(in the rows, 128 means zero)
The rows of M fall into a few groups, which share some directions, and each row is roughly a mix of its group's hidden directions.
M (164 x 15):
[[ 80  60  80 128 131 130 146  86 105 167 112 130  94 125 114]
 [ 67 129 118  43 129 118 101 137 108 102 140 148 125  97 147]
 [120 126 118 162 118 115 128  45 131 127 120 133 202 151 145]
 [186 146 157 108 158 116  98 200 118 119 126 110  89 100 132]
 [151  99 123  97 152  91  99 180  67 100 112 114  95  96 127]
 [ 88 165 132  92 126 109 114 189 135  73 168 130 112  90 120]
 [ 89  72 137 130 120 148 143 100  51 145 106 167 115 115 140]
 [ 76  79  88 135 110 145 161  62 131 168 114 136 128 143 122]
 [162 160 105 116  69 124 134 101 159  87 173 138 158 122  82]
 [125 164 120 128 115 114 109 180 107  52 168 144 118 101  94]
 [152 124 115 126 109 123 105 175  74  79 154 137 107 111  64]
 [125  85  85  58 135 122  81  93  82 139 107 134 131 129 118]
 [ 81 127 161 112 170 156 103 138 160 204 138 111 124 154 140]
 [100 172 152 130  91 161 143  86 168 129 140 150 193 155 133]
 [ 99 171 148 120  89 159 143  83 170 132 136 149 192 155 129]
 [ 99 117 123  95 127 145  75 126  50  98 146 174 136 122 113]
 [191 128 143 148 158  97 137 183 144 145 115  90  76 109 117]
 [ 99 126 141 142  93 167 144  68 129 151 137 162 179 180 121]
 [121 141 105  92  66 148 124  72 145 113 157 142 179 126  90]
 [123 105 130 117 178 118 111 189 101 129  78  87  96 112 166]
 [ 80 154 135 114  82 170 131  87 125 108 136 165 190 147 125]
 [161 153 147 184 117  92 139 146 142  84 130  87 188 144 124]
 [164 148 153 225 126 156 143 128 132 133 132 133 146 166 112]
 [161 108 142 133 179 104 107 186 107 144 131 106  64  97 135]
 [104 114 109 192 107 111 182  80 162 141 118 110 158 156 113]
 [120 122 168 156 112  79 175 108 153 169 107  88 155  93  96]
 [126 118 118  99 132 147 165 141 153 145 117 140  49  75 170]
 [193 120 101 110  85 104 167 144 113  73  99 123 108 101 121]
 [137 125 123  85 100  95 194 137 189 132 100  92 115 115 150]
 [126 145  93 150 113  94 116 102  94  44 122 146 174 120 134]
 [152 139 123 116 163  86  74 188  97  96 125  98 116 108  93]
 [104 138 127 111 196 107  93 161 160 154 124  93  91  94 160]
 [ 98  57  83 124 136 102 150 111  92 154  97 117  85 115 109]
 [146 162 157 162 177  96  94 179 156 148 149  91 115 124  94]
 [108 175 169 177 138 153 162 121 174 163 120 161 128 169 138]
 [ 68 134 138 124 167 140  70 121 153 170 171 103 161 142 123]
 [165 104 129 154  68 151 198  80 128 140 108 149 129 129 124]
 [ 68  88  87 147 101 118 164  64 116 132 117 140 150 147 112]
 [148 133 146 159 162 145  51 149  78 126 167 137 139 138  96]
 [135  92  81  68 118 105  88 130 117  98 145  75 148  97 124]
 [ 78 153 131 100 187 118  61 178 125 122 146 118 119 128 130]
 [104 134 143  90 181 136  74 171 149 174 160 109  98 137 124]
 [ 95 132 160 134 130 101 127 107 167 187 131  80 171 114  81]
 [ 85 101 132 145 177 149  78 118  89 153 175 161 114 150 152]
 [ 90 141 131 157  76 169 192 110 120  97 111 174 132 124 138]
 [120  92  82  94 181  92  73 110 119 164 128 108 100 123 113]
 [156 119 137 146 189 119  62 137 134 180 145  89 133 155 113]
 [136  90 121  90 151  93 101 169  60 106 109 119  95  95 130]
 [118 134 122 124 193  86 100 164 151 136 114  84  96  84 160]
 [116 114 128 192 119 139 186  73 167 172 133 139 118 134 140]
 [106 129 117 129  95 140 189  73 153 127  83 151 154 150 172]
 [ 76 132 138 141 143 150 103  70 138 168 135 140 186 171 141]
 [107 156 130 162 103 158 160  76 191 154 141 137 164 161 127]
 [ 79 138 134 126  83 172 128  89 110 103 133 153 198 145 130]
 [120 122 120  46  96 143  99 127  80  91 101 137 165 118 128]
 [128 174 174 194 125 138 148 122 181 141 161 126 163 150 128]
 [ 75 128 165 126 165 151  87 130 123 175 113 107 177 168 140]
 [116 180 108  61 106 159  93 118 136  86 135 172 150 135 129]
 [ 84 121  95 133 108 163 162  64 160 166 132 169 111 149 121]
 [178  97 128 132 141  67 143 164 108 120  97  81  99  89 122]
 [124 102 124  81 146 124  94 167  55 101 116 144  92  94 140]
 [129 126 140 136  99 123 214 115 185 147 101 115 112 111 165]
 [ 84 148 104 113 142 174  75 122 141 105 188 148 146 154 158]
 [179 184 128 143  83 118 165 127 183  96 139 136 139 132  95]
 [116 147 150 210 131 121 169 107 179 159 155 128 134 150 119]
 [134 167 143 174 108 141 161  94 199 145 145 126 166 162 129]
 [ 85 149 119 113  96 135 138  67 161 121 127 137 200 159 137]
 [167 155 112 115  71 103 164 108 186 100 139 105 159 117  98]
 [138  81  90  78  91  94 150 117 124 103 107  76 145  92 137]
 [154  95 131 174 176 130 112  88 137 205 124 112 107 125 139]
 [ 77 145 102 132 188 103  88 136 140 100 138 119 121  99 186]
 [128 125 125 206 125  88 160  77 153 131 130 110 175 148 130]
 [161  87  92 109 111 125 117 130  58  76 144 156  98 106 132]
 [105 176 162 169  87 160 153 109 152 116 147 153 182 150 108]
 [ 97 175 146 156 113 141 138  87 184 132 156 141 186 160 135]
 [ 94 121 106  37 133  95 106 146 126 108 138 122 107  84 136]
 [183 155 133 171  98 112 187 147 182 106 120  99 127 126 124]
 [132 157 118 130  77 138 137  76 167 120 184 155 164 145  89]
 [123  87 163 100 135 113 104 167  51 116 106 101 144  96 139]
 [168 126 108  82 110 113 128 173  95  70 121 135  85  85 125]
 [121 135 130 164 125 146 152  63 143 142  95 153 172 174 175]
 [170 138 124 110  84  91 173 135 161 115  88  83 144  98  92]
 [136  80  99  94 148 108 105 162  66 115 105 118  79  97 120]
 [136 125 109 101  62 126 145  61 143 122 150 137 174 120  88]
 [164 136 130 112  88  98 173 184 145  87 137 103  97  94 100]
 [123 154 135 148 133 106  81 139 106  90 136 111 203 170  93]
 [154 123 151 117 147 105 117 216 104 119 107  85  99 112 100]
 [133 112 112 105 133 143 165 132 150 146 119 142  47  73 168]
 [ 84 129 158 171 139 141 135  88 149 186 120 123 175 174 122]
 [ 92  63  91 123 141 128 151  93 121 185 107 124  82 121 124]
 [132 134 141  85 137 146 120 213 120 125 134 125  63 109 109]
 [ 83 136 160 138 149 112 115 106 173 192 139  86 171 128 107]
 [177 103 155 108  75 149 186 121 133 174 103 129 111 135  96]
 [102 126 131 166 160 157 106  66 125 168 112 153 162 170 163]
 [ 67 153 137 100 166 154  79 128 162 165 166 138 136 158 138]
 [ 84  58  88 134 129  92 137 112  72 125 102 107 125 118 108]
 [165 141 144 175 167 118  76 174 119 133 167 104 123 145  84]
 [ 96 158 155 132 122 111 140 115 195 165 122  78 180 116 107]
 [ 95 158  91 145 162  97  86 133 118  55 141 132 146 108 160]
 [149 115 153 151  89  84 201 116 137 144  92 108 130  97  94]
 [ 91 132 117 104  73 136 195 111 128  86 107 166 122 101 152]
 [ 94 150 127  88  83 117 192 123 162  87 108 144 138 115 170]
 [135 130 158 103 158 118 101 215 108 140 109  90 100 121  98]
 [115 142 124 208 150 116 158 104 177 153 169 146 103 150 128]
 [167 126 132 129 137  95 124 199  93  89  95  93 104  95 108]
 [ 96 164 141 140  89 153 141  81 157 115 145 150 199 160 130]
 [ 71 125  85 105 104 150 127  59 135 124 143 171 154 154 129]
 [189 128 131 123 105 108 123 178  83  88 108 113 122 117  71]
 [133 152  96  91 144 122  70 161 106  54 146 130 131 106 150]
 [133 122 131 164  76 138 159  74 102 114 119 157 183 164 102]
 [ 87 144  98 142 182 102 103 136 156  98 151 117 111  97 191]
 [ 99 131 107 124  98 169 135  52 135 130 154 186 151 150 144]
 [125 123 110  89 141 143 144 156 146 124 127 135  52  73 178]
 [135 128 143 174 114 112 114 102 108 126 134 118 203 183  83]
 [115 108 130 196 116 153 183  72 150 168 126 143 125 136 145]
 [161 125 155 163 174 102 126 143 178 186 140  79 111 132 138]
 [105 115 101  69  98 121 170  81 150 128  79 134 147 138 169]
 [136 131 129  49 162 150  82 147 127 151 128 142  83 104 161]
 [100 175 153 155 105 144 144  88 177 130 153 144 189 159 134]
 [116 151 121 161 101 151 166  74 194 158 140 140 151 163 117]
 [ 97 164 142 123  87 147 143  79 162 122 136 146 202 158 129]
 [112  81  95  68 145 117 113  73 120 175  91 123 129 138 149]
 [ 80 150 130 123 174 171  63 126 141 149 161 141 144 163 152]
 [116 164 162 167  91 138 204 142 170 104 125 139 136 129 156]
 [165 134 117 154 105 153  98 161  77  85 145 135 130 131  59]
 [137 122 134 167 140 144 152  81 171 183  93 111 154 174 157]
 [169 132 136 154 171 114  62 168 114 138 163  98 124 141  85]
 [149 111 129 152  66 161 185  70 119 134 115 162 147 144 119]
 [130 131 135 109  97  88 127 115 151 136 128  71 175  78  71]
 [124  85  95  66 135 119 103 143  64 108 100 135  95 102 133]
 [120 114 100  43 101 104 160 126 164 126  98  99 116  98 145]
 [107 195 139 125 108 172 108 114 175 133 152 149 167 153  89]
 [176 112 146 152  99  87 200 122 117 131  76 128 108 104 118]
 [174 192 179 139 120 123 122 150 167 103 147 119 176 142 143]
 [160 143 109  99  64 113 145  85 160 113 140 118 171 114  78]
 [129 111 141  78 138 125  84 172  53  95 123 137 118  97 133]
 [155 123 148 194 106  96 153 144 106 113 124 107 162 161  68]
 [165  81 135 150 100  74 162  92  84 131 135 136 120  87  98]
 [185 123 119 132 115  90 143 175  97  76  98 104 106  89 109]
 [147 166 160 224 126 147 145 143 134 108 148 143 144 154 120]
 [101 128 148 139 101 162 127  80 122 152 139 152 191 190 110]
 [ 82 121 153 152 182 158  79 123  91 169 148 162 118 148 143]
 [ 91 129 144  98 183 149  95 152 160 191 139 114  89 122 148]
 [ 74 145 129 151 100 179 152  74 161 155 143 161 155 152 123]
 [112 174 149 152  96 162 149  89 181 136 150 148 178 160 127]
 [ 79 180 151 121  96 149 151 144 138  70 136 161 165 138 157]
 [135  81 136 140 180  82 121 169  99 148 107  83  92 108 148]
 [175 113 144 142  72 128 154 154  82  92 125 128 151 157  76]
 [138 103 114  99 123 145 168 137 135 139 118 142  49  76 169]
 [167 154 139 122  83 104 181 137 161 122  76  98 140 106  86]
 [158  90 116 114  74  89 181 113 104 103 101 110 130  82 109]
 [144 142 142 216 127 159 118 125  91 113 142 161 146 166 100]
 [108 110  77  39 110 111 108 107 103  99 103 138 138 125 125]
 [ 83 120  66 131  91 171 138  82 117 111 130 168 125 144  92]
 [185 177 129 143 110  93 153 141 198 109 136 101 136 129 105]
 [135 158 114  88  87 120 148 139 186 107  99  72 167 111 107]
 [166 123 127 122 151  87 124 197 118 100 110  82  90  87 129]
 [124 131 147 159 127 129 193 112 195 171 110 107 113 118 168]
 [192 139 133 155  94 108 173 171 151 100 135  98 104 104  96]
 [128 154 106 100  75 135 119  84 165 107 172 127 182 123  92]
 [158 136 115 137 125 117  89 177  87  81 163 128 107 108  67]
 [199 121 104 107  87  88 160 141 128  89 104 103 118 100  99]
 [ 84 122 136 148 166 159  98  72 119 173 119 155 155 158 166]
 [163  93 148 154 131  87 183 143  98 143  71 119  90 107 133]]
Here is one row of each group, with its name. Which group are the others in?
[170 157 145 190 141 137  91 174 117 106 166 116 131 135  82] -> C
[145  65  98 134 147  87 155 114 135 171  92  77  98 123 135] -> G
[133 134 133  62 146 141  85 197  96 115 118 126  90 104 118] -> Z
[ 99 155  97 103 115 168  83 112 152  96 194 145 160 149 131] -> D

[176 126 151 151 115 102 161 192 117 121 100  92 103 117  78] -> Z
[101 135 161 138  83 126 192  95 152 161  83 121 161 112 102] -> D
[133 135 139 126 113 116  97 121  78  91  95 117 212 156 109] -> Z
[168 137 155 194 150 119 160 151 175 169 134 101  92 128 123] -> G
[ 71 102 123  97 171 154  60 117 103 161 136 117 148 135 149] -> D
[146 111 164 130 156 106 102 198  70 113 120 100 110  91 126] -> G
[160 132 135  82 166 121  79 188 101 115 127 122  83  95 142] -> G
[185  95 109 121 144  57 130 158 104 105 103  86 109 118 126] -> G
[158  77  79  84 107 110 122 132  81  77 126 115 114  98 146] -> D
[166 108 125  84 154 100  87 181  79 104 117 109  98  99 134] -> G
[141 130 120  32 100 151 103 134 100 104  89 132 147 115 135] -> G
[169 179 125 150 133  99 139 160 203 103 157  98 127 139 129] -> D
